In the data rows, zero lies at 7.5, halfway between 7 and 8.
Here are some points:
array([9, 6, 8, 9, 10, 6, 10, 2, 10, 9, 11, 7, 7, 9, 10, 1, 4, 4, 7, 9, 10, 7, 5, 7])
array([11, 6, 7, 4, 8, 6, 5, 5, 9, 3, 6, 14, 14, 2, 2, 10, 10, 6, 15, 10, 6, 11, 14, 3])
array([7, 7, 3, 8, 5, 8, 6, 8, 7, 7, 10, 11, 10, 5, 7, 8, 7, 8, 8, 7, 8, 7, 10, 9])
array([3, 9, 8, 13, 7, 9, 7, 9, 5, 10, 4, 5, 4, 10, 15, 10, 5, 6, 7, 11, 7, 5, 3, 12])
array([6, 7, 10, 11, 11, 6, 9, 5, 8, 9, 9, 7, 2, 8, 7, 6, 6, 5, 8, 8, 8, 7, 5, 9])
array([3, 10, 15, 5, 11, 0, 14, 9, 8, 5, 10, 4, 6, 7, 11, 4, 1, 1, 12, 7, 15, 8, 4, 9])
array([8, 8, 8, 4, 7, 10, 2, 8, 8, 3, 9, 15, 10, 1, 0, 5, 10, 14, 7, 6, 4, 6, 15, 7])
array([7, 9, 7, 13, 7, 6, 15, 8, 6, 10, 7, 3, 0, 14, 10, 8, 3, 5, 7, 10, 7, 6, 2, 9])
array([7, 10, 11, 4, 15, 4, 10, 9, 9, 12, 10, 2, 4, 6, 7, 5, 2, 0, 4, 10, 12, 4, 7, 9])
array([6, 7, 6, 9, 4, 11, 7, 7, 6, 7, 4, 11, 7, 7, 6, 8, 8, 13, 6, 6, 6, 14, 6, 8])
array([7, 9, 7, 9, 8, 10, 5, 8, 7, 6, 7, 14, 10, 2, 4, 13, 9, 14, 7, 0, 7, 7, 7, 9])
16 more points follow, each with its number after it:
array([11, 9, 8, 4, 4, 4, 2, 8, 9, 0, 9, 8, 7, 3, 1, 5, 10, 12, 15, 7, 13, 15, 9, 8]) 0
array([9, 2, 8, 5, 6, 10, 1, 3, 13, 11, 10, 8, 7, 7, 5, 6, 11, 9, 12, 5, 11, 9, 7, 4]) 1
array([8, 6, 8, 6, 7, 9, 4, 2, 10, 3, 12, 10, 9, 7, 7, 7, 11, 9, 10, 5, 9, 12, 8, 0]) 2
array([15, 8, 4, 5, 7, 8, 6, 6, 6, 7, 5, 9, 12, 6, 7, 8, 13, 11, 8, 5, 5, 6, 7, 8]) 3
array([15, 6, 4, 0, 12, 6, 1, 11, 15, 5, 10, 11, 6, 7, 3, 10, 13, 2, 12, 5, 7, 11, 7, 3]) 4
array([11, 10, 7, 5, 6, 10, 5, 10, 7, 5, 7, 9, 15, 2, 0, 12, 7, 7, 9, 2, 8, 15, 10, 9]) 5
array([11, 3, 7, 6, 7, 10, 6, 8, 7, 5, 10, 8, 8, 2, 7, 8, 8, 9, 11, 5, 8, 12, 7, 5]) 6
array([7, 9, 12, 10, 8, 4, 13, 6, 1, 14, 7, 2, 4, 7, 10, 5, 3, 4, 8, 15, 9, 8, 3, 9]) 7
array([3, 7, 7, 8, 7, 8, 7, 8, 7, 8, 10, 7, 5, 9, 11, 9, 7, 7, 6, 10, 8, 7, 7, 8]) 8
array([3, 9, 7, 10, 7, 7, 15, 10, 7, 8, 7, 5, 5, 15, 10, 10, 6, 6, 5, 10, 7, 2, 0, 10]) 9
array([10, 8, 4, 4, 7, 10, 5, 7, 7, 7, 5, 10, 14, 10, 2, 5, 5, 13, 9, 5, 9, 4, 13, 5]) 10
array([8, 9, 8, 6, 6, 8, 7, 10, 5, 6, 5, 11, 10, 5, 6, 9, 12, 13, 7, 6, 6, 8, 10, 8]) 11
array([8, 6, 8, 9, 6, 10, 3, 6, 9, 5, 10, 11, 7, 5, 7, 10, 8, 9, 9, 5, 8, 7, 9, 7]) 12
array([8, 8, 5, 11, 4, 9, 5, 11, 5, 9, 4, 10, 11, 5, 5, 13, 14, 7, 8, 4, 7, 7, 8, 10]) 13
array([3, 7, 8, 13, 8, 6, 13, 8, 1, 14, 7, 5, 3, 10, 10, 5, 5, 5, 8, 15, 6, 3, 6, 8]) 14
array([7, 8, 8, 6, 8, 14, 3, 8, 7, 4, 7, 10, 14, 0, 2, 10, 14, 10, 7, 2, 7, 8, 10, 8]) 15
Which three of these numbered points are nearest to each point below, looking only along the 5 directions in which the first points spread most? Their numbers follow each, nearest first.
array([12, 2, 7, 5, 8, 10, 10, 6, 11, 6, 10, 7, 7, 5, 3, 10, 8, 11, 12, 7, 7, 8, 9, 4]) > 1 6 2
array([8, 7, 6, 4, 7, 11, 6, 6, 9, 2, 11, 9, 11, 5, 4, 8, 8, 10, 8, 8, 9, 9, 7, 7]) > 6 12 10
array([8, 8, 8, 14, 8, 5, 9, 8, 5, 13, 3, 4, 3, 14, 8, 8, 5, 5, 7, 10, 7, 2, 4, 9]) > 14 9 7
array([8, 6, 7, 5, 7, 6, 9, 6, 15, 6, 9, 13, 14, 4, 4, 11, 9, 10, 4, 3, 2, 11, 7, 6]) > 6 10 12
array([15, 9, 5, 5, 8, 13, 0, 8, 8, 5, 10, 6, 9, 2, 2, 4, 6, 10, 12, 4, 5, 11, 15, 8]) > 10 4 3
array([15, 5, 4, 1, 8, 4, 2, 8, 9, 0, 11, 15, 10, 10, 5, 11, 11, 3, 7, 7, 6, 10, 14, 5]) > 4 10 1
array([6, 9, 7, 10, 4, 11, 6, 10, 6, 9, 5, 8, 7, 7, 7, 12, 9, 10, 6, 5, 5, 7, 7, 8]) > 13 11 12
array([9, 8, 3, 5, 7, 13, 5, 8, 6, 5, 7, 10, 10, 4, 5, 8, 13, 14, 7, 5, 0, 10, 15, 5]) > 3 10 15
array([9, 8, 11, 6, 0, 10, 4, 8, 7, 5, 7, 13, 11, 5, 3, 5, 14, 13, 9, 3, 7, 15, 10, 4]) > 5 0 2
array([0, 8, 15, 4, 11, 3, 11, 7, 9, 11, 7, 2, 7, 14, 15, 3, 3, 2, 8, 10, 13, 6, 7, 4]) > 7 14 9
array([6, 7, 7, 8, 8, 8, 9, 8, 8, 6, 10, 5, 6, 11, 7, 8, 6, 7, 7, 10, 8, 3, 7, 8]) > 8 14 7
array([10, 7, 8, 6, 6, 10, 5, 7, 7, 7, 9, 9, 7, 8, 7, 10, 7, 9, 8, 3, 8, 10, 12, 6]) > 12 6 3
array([4, 7, 15, 4, 8, 1, 11, 6, 7, 2, 11, 5, 10, 11, 15, 5, 1, 0, 7, 15, 10, 7, 7, 11]) > 7 14 8
array([6, 8, 7, 9, 6, 9, 9, 8, 5, 9, 5, 6, 13, 7, 7, 11, 7, 11, 5, 6, 5, 6, 7, 8]) > 13 12 11
array([11, 9, 6, 4, 0, 11, 2, 7, 9, 3, 7, 14, 10, 2, 4, 3, 15, 12, 13, 7, 8, 15, 7, 4]) > 2 0 5
array([5, 8, 7, 12, 5, 9, 11, 7, 6, 9, 5, 7, 6, 7, 7, 9, 7, 9, 5, 13, 6, 6, 7, 10]) > 8 14 9
